T: rows in 4 groups, each row roughly a mix of its group's directions
T (156 x 12)
[[-20 -16 -11 -26 -34  -3  16  31 -15  29 -21  24]
 [ 22  41 -22  -2  -2  12  16  20  35  22   8  25]
 [ 30  25 -46  16   8 -11  31   5   5  -2 -17 -23]
 [-10  26   3  28  -9  12  -7  42  38  28  -6  -2]
 [  5  19   3   8  23 -23  41  24   2  21 -40  -8]
 [  4   0 -27  47  12  27 -44  -7   9  -3   4  -5]
 [ 22  26  -5 -17   5 -19   0 -51  -6 -23  14 -27]
 [ 14  39 -20  -9   3  -8  37  18   8  40 -12  -6]
 [-36   2   9 -29   1  28 -23 -22 -16   5  40   1]
 [ 43   7 -23  16   2  25  25 -11  -9 -25  33  -9]
 [-26  -6   4 -33   8  26 -23   3  19   9  46 -17]
 [-18 -10   6   7 -49   0 -14  37 -11  -4 -35   9]
 [ 17  -5  -9  48 -32 -26  -9  16 -13   8 -27  12]
 [  1  -6 -10  39  34  26 -24   0  -1 -23  19 -31]
 [  1 -17  10 -14  12  38 -27 -36 -15 -33  -4 -18]
 [ 50  36 -32  14   8   0  16 -12  -3 -19   3  -7]
 [-15 -34   3 -26   5   3   0  20  17  14  10  53]
 [-19   0  -9 -53  10  38  10 -14  27  -1  -1  -8]
 [  4  20 -25 -38 -42  -8  11  -1  -3  25   0  29]
 [ -6  44 -20 -11  -1 -11  28  13  31  31  16   5]
 [-19 -29  10 -37 -16  -1  23  18 -16  39  -6  16]
 [  8 -21  54  29   5 -13 -12 -23   0   6 -27   1]
 [ 32  30 -43  36  13  -8   0 -10   9   0 -19  -6]
 [ 28  37 -26  32  22 -11  23   1  10 -12 -21 -16]
 [ 17   7  -5   1  53   5  36   2   0  30  16  15]
 [-25 -36  12  15 -17   2 -27  36   1 -15 -24  23]
 [-14  -9  -8 -24 -18 -10  -6   5  22 -13  -4  62]
 [-19 -15  18  -6  30  13 -14   1 -16   2  57 -15]
 [  8   5 -20   3  15  -9  44  -9 -22 -14 -44  23]
 [-30  -4  -1 -10 -25  20 -21 -17 -32 -28  22 -28]
 [ 26  19   4  58  11 -25  -4  18   4 -12 -15   7]
 [ 35  -9 -13  40  13   6 -20  13  -9  21 -39  -7]
 [-10   0  -8   3 -39 -13  27  11  -6 -32  -3  46]
 [-64 -24  -6   9   5   7 -27  -2  -3   2 -13  -8]
 [-14 -15 -22 -16   3  31 -26 -32 -20 -13  34 -19]
 [ 38  42 -34 -16   1  18  14 -17   2 -13  -9 -13]
 [ 35  35  -9  -8  -9   0  48  10   8  16 -11  19]
 [-13 -10  -2 -47   6  10  19 -25 -28 -24 -10  29]
 [ -5  -3  21 -25  30   6  15 -24 -27  25  41   3]
 [-38  -8   2  -5   8  25  20   9 -13 -35  38 -20]
 [-23 -28  -9 -24  34  43   3 -19 -19   1 -12  -5]
 [ 40  27 -32  36 -14  -5  -1  10   7 -17 -24  -1]
 [  8  27 -48  11   9  25   9  20   7 -14  34  -7]
 [-26 -37  56  -1   1   6   1  14  13  10  13   7]
 [-19 -48  29   1  -5  -9 -33   1  -6 -13   6  31]
 [-47 -26  34 -22  18   0   1  -4 -25  16   8  -2]
 [ -2  -4 -21   7  24  27 -39 -12  -2 -22  43  -9]
 [-19   0  13  -6  50  20  28 -32  -5 -14  -9 -19]
 [-21   9  26 -20   1  13  25 -12   0 -20  51 -19]
 [ 23   2 -23   0  11  -3  46   5   0  39 -21 -25]
 [  1   9  22 -27   8 -30  39   1   0  24 -38  10]
 [-24 -37  19   9  -2   9 -36  -4 -39 -10 -20   3]
 [-19 -25  21 -14 -10 -27  41   2  33   2   3 -23]
 [-17  -8 -20 -13  -6  18  51  -7 -18 -30  10 -26]
 [-17   2  31 -31  -8   0   2  15  24  42  17  28]
 [ 10  38 -12  -6   1 -21  34 -42  -7 -12 -17 -18]
 [-15 -15 -18 -54  15  28  13 -13  -3  24   4 -14]
 [  5  24  -7  34  12   3  -6 -21   4 -56  -5 -15]
 [ 16  20   6  39  19 -27  -5   4  11  -5 -39  30]
 [ 24 -12  -5  31 -20  19 -22 -29 -34 -29  -5  -5]
 [  2 -24   6  46  -4 -35 -13 -14  -1 -37   5  12]
 [-21 -33  -9  19  28  12 -25  -3 -32 -21  20 -21]
 [ 16  17 -27  41   0   3 -16  25 -14 -19 -25 -30]
 [-11  19 -11  45  16  -9 -35  30  22  -1  18  -1]
 [ -1  -1  10 -54  17  -7  24 -13 -31  23 -10  15]
 [-33 -34  24 -20 -13  10 -12 -12 -15 -20  38  -6]
 [  4 -14  16 -25 -35  -4  29  -7 -27 -30  16 -28]
 [-33 -26  12 -36 -36  10  -7 -17 -14  -8  24  12]
 [-12 -21 -19  39  13  -1 -44   8   8  29  -7  20]
 [-11   5  16 -33  38 -12  21  -6  31  32  17   8]
 [ 19   7  16 -11  17   4 -15  11  48  27   0  37]
 [  0  28   7 -14  50 -25 -11 -25  -7  10  -2 -28]
 [-16   9 -17 -13  -3  12 -36  32  30   9  41   2]
 [  2  -6  -1 -13  29  23  14 -18  28   4  55  -2]
 [ 16 -18  20  18  34 -18 -31 -21   1 -32 -23 -10]
 [ 18  14 -24  11  33  -6 -17 -48  -3 -28  -4 -12]
 [-37  -4   7 -34 -50   0  12  12 -18  -9   4  13]
 [-19 -16  24  -7  -2 -25  21  -5 -53   9 -21 -13]
 [-43 -33  -4  25 -14   5   3  40 -14   4 -13  -5]
 [-22 -17 -17  17 -15  11  14 -38 -19 -31   5 -35]
 [-43 -11  -6 -10 -19  11  22  37 -17 -34   8   3]
 [ 20  -1   0  51   4 -11 -25  -1  18 -32 -24  12]
 [-22 -32   9 -15   6  14  -4 -35 -29 -14  23 -31]
 [ 29  19   5   1   8  -9  26  31  -1  28 -31  33]
 [ -4  24 -23  24  19  -2 -26  39  31   9  25  -2]
 [ 35  44  -2  -8   0   1  36 -13   4  21 -20 -19]
 [ 26   0  10  23  26 -10 -18  37   2  36   2  28]
 [  1   2 -39  33   9  30 -29  -4 -12 -29  19 -12]
 [-36 -39 -10 -19 -18  21 -30  -2 -28   2   6   8]
 [ 35  22  15  17   6 -17  14  13  17  -6 -49  16]
 [ 15   1  17  14   7 -40   2 -14   9 -17 -54   7]
 [ -6  13 -30 -11  34  25   4 -23  20 -12  41 -11]
 [-24  -7  -7 -46  -9   9  38   9  -9  15  28  16]
 [-11  31 -15 -15 -38 -15  14  16  18  -9 -43  -1]
 [ 30  18  23  -1  47 -19  -9 -13 -11  12  10 -31]
 [ 30 -15 -11  19  21   8 -48  16 -20   2  -5 -28]
 [  9  14   8  31  15 -10 -47  14  21  19  16 -28]
 [ 38  45 -20  27  17   0   9  -8  20   2  10 -19]
 [ 21   7  20  -8   4   3  -5 -60 -22 -27   0  -5]
 [  0  -3  13 -44 -44 -14 -27 -24  -7  -4  -8  12]
 [ 33  34 -30  20 -15 -13  -1  11  19  20 -27  17]
 [ 15 -28   0  51  -9   9 -40  18  -3  -7  -3   7]
 [ -5   7 -17   7 -12   9 -26  28  19 -12 -53  21]
 [-27 -40  44 -11   5   9 -25 -17   0 -10  21   3]
 [  2  32 -43 -30 -20 -13  28 -13  -7  -7  -8  21]
 [ 30  32   0 -28  29 -34  15 -18 -14  -2 -21   2]
 [ 11  50 -20 -26   5  -2  40  22   6   0  -9   1]
 [ -6  -8 -30  38   7   2 -31 -16  -6 -30  15 -31]
 [-16 -10 -19 -53  12  17  34  -5  -8  16  18  -4]
 [-34 -21  23  14   2  19 -49 -15  -2  -7  22   8]
 [-11 -36   7   0   6  23 -51 -28 -13  -2  10  10]
 [ 24  13 -34  12  -7 -10 -22  33  20  39 -10 -11]
 [ -4 -24 -20 -52 -16  30  -5  -7  -4  28 -10  -5]
 [-20  24 -15 -16  47  11  19   7  26   6  26 -18]
 [-11 -16  36 -22  12 -22  16 -13  26 -20   2  38]
 [ 30  23 -11   2 -42 -23 -12  15  23  -2 -29  18]
 [ 34   3  16 -15  35 -15  23 -22  14  40   2   0]
 [-22 -33  33 -19   9   4  10   5  24  16  20  37]
 [ 47  12 -22  21  36  -3 -13   2  -4  16  -8 -27]
 [ 28 -30  -5   2 -35   8 -37 -22   7  11  24  12]
 [ 26  28   3 -10   2 -23  54 -10  -7 -12 -16 -19]
 [-12 -29  24 -14  22   3 -11 -40 -32  31  -6  -4]
 [ 14 -20 -23   6 -16  18 -26 -32  -5 -35  29 -18]
 [ 16  12 -27  12 -27   9 -19  39  38   3 -10  19]
 [ 37  -3  26  33 -26 -29 -18  -7 -20  -2 -23   3]
 [-32  16 -11 -18 -45  -7  38   1 -17  -5 -18   5]
 [ 32   5 -13  54  19  -1   8  27   4  13 -19  -8]
 [ 35  13  16  45  21 -29  18   0 -15  -8 -17  -4]
 [  1 -33  38 -26   5   7  39 -16 -11   9  25   0]
 [ 19  -1 -21  43  39   4   1 -14   4  12  36  -6]
 [-38 -13 -16 -49 -20  28   2 -15  12   0  -4   7]
 [ -9 -14 -16  22  -2 -16 -10  -1  -3 -64  17   9]
 [ 33 -22   7  22 -36   6  17  -5  -6  15 -42  -9]
 [ -2  23 -28  27 -12  12  30  23  23  34  -9  17]
 [ 42  37   9 -30 -18 -11  19   3  20   5 -14  19]
 [-26 -19  26  12 -10  28 -30   6  -7 -21  35 -22]
 [  6 -17 -10  43  -3 -11 -39  19  21   9 -11  31]
 [ 16   2 -13  44  -7 -20 -42 -15 -12 -18 -11 -20]
 [ 14  35  -4 -46  24   5  35 -10   7   9  10  11]
 [ 16  20 -14  47  -3 -29  -1  16   1 -13 -33  21]
 [ 37  33 -30   6  -2  -4  27  21  19 -12 -27  -6]
 [ 19  15  27  49  11  -6  -8   4   8 -10 -14 -39]
 [-11 -16  28  32  11  23 -38  -9   7 -15  27 -24]
 [  2  -3  22  -1  -1 -10 -12 -43 -18 -50  14  14]
 [  8 -28   4 -21  -2  20  -1 -40 -23 -29  12 -33]
 [ 10 -20   6  51   5  -1 -37   2  18 -19 -26   7]
 [ -2 -13 -17  15 -22  16  58  18   5 -12 -10  23]
 [-30  20 -18  -8 -12  23  29  11  -3 -30  40  -5]
 [-13   2  15 -49  -6   8  23  30  -1  38   0   6]
 [-25  -8 -10 -26  16  25  43  10   6  -2  40   1]
 [-22 -19   7 -47  17  19  24 -28 -24   0  14  -6]
 [-24  17 -14  11  -1  -4   1 -37 -16 -13  50 -20]
 [ -3   0   4 -27 -14 -19  36   4  15  33 -19  40]
 [-53 -12  -2 -26  37   5  11 -20 -16   4  -5 -10]
 [ 38  11  22   3 -29 -34 -28 -15  -2 -11 -25  -5]
 [ -1   7 -24  38  -6  -4 -37  32  24  26   1 -12]]
the two rows of each list that fit no group, in list order (the others fit one group, some only roughly)
  * Q53: [-36 -28   7  10   4  17 -35  43 -10   9  -7  11]
  * Q319: [ 10  19   4   7 -33 -11  11  22  34  25 -16  38]
  * Q25: [ 12  25   8  23   2 -25 -24 -32  14 -31   1 -33]
  * Q688: [ 17  -5  -1  18  -3  12 -26 -41  -5 -50   8 -10]
  * Q971: [-33 -39 -11 -28  -7  22 -11   9 -10  18  17  30]
  * Q414: [-32 -34   0 -40   3   6  -9  25 -15  25  11  20]
  * Q420: [ -8  -9   6 -35   2   9  37   4   0  14  51 -15]
  * Q630: [ 20  -4  10  10  -8 -39 -49  -9  14  10 -21  21]
  * Q467: [-18 -28  21  -3 -13   4   4  36  24  21   0  43]
  * Q690: [-31   1  -5 -45   0   0  34 -32 -10 -17 -14  13]
  * Q145: [ 37   3  35  41   2 -21   9 -12 -14   5 -18 -20]
 -> Q25, Q630
  * Q812: [ 22 -48   9  17  -2  -1 -37 -13  -1 -23 -19  18]
  * Q19: [  1  11 -27   6  18  -9 -31  15   3  -3 -14  57]
  * Q251: [ 27  34 -28  -1  18 -15  49  -3   6   9  -9   1]
  * Q897: [-19   3  23 -52  12   7  32   0 -25  19   0  -8]
  * Q239: [ 18  27   8  37   8 -29 -45  15   6  -7  -4  10]
  * Q412: [ 10  37 -20 -26  -9  -4  56  -2   3  -1   3  -9]
  * Q314: [-42  12  -9   9   0   2  27  16   8 -35  29  28]
  * Q511: [-16  19   0 -15  29  -1  47  24   5   5  31  19]
  * Q768: [  0 -10  21  -9  -8 -31  -9 -42 -33 -18  -5 -31]
  * Q440: [  9  -8  31  -5  57   2 -23 -10  15  14  16 -15]
  * Q753: [  5  47   6   2 -17  -9  42  17  13 -31   1  -7]
 -> Q511, Q440
  * Q298: [ 31   5  14  -7   3 -19  17  -4  -3  55 -28 -15]
  * Q628: [  1 -27  12  -8  38   8  24 -37 -16  -6  32 -15]
  * Q102: [-35   3  -8  21 -39  17   5  41  12 -11   2  18]
  * Q523: [-25  20   9 -30 -19  -3  31  23  15  19 -32  19]
  * Q257: [  8 -29   8  32 -20  19 -47  -5  15 -25   4   2]
  * Q598: [ 19  17 -27  30 -22 -23   0  -7  13 -46 -17  -1]
  * Q743: [ -4   4 -24   3  57  16  10  19  -1  23  21 -19]
  * Q55: [  1  13  -4 -23   2  -1  61   8   3  17  32  -4]
  * Q952: [ -8  27 -14 -18  30  25  12   3   5 -24  25 -40]
  * Q611: [-21 -12  17  18   0  -2 -25  36  -4  39 -22  26]
  * Q437: [ -3 -13  22   1   9  29 -27 -50 -13 -10  15 -24]
  * Q164: [  7   1  18  -1  49 -23  -3   6  12  43  -7  21]
  * Q728: [ -5 -33  21  25 -20  18 -48   0 -25  -6   3   5]
 -> Q598, Q952
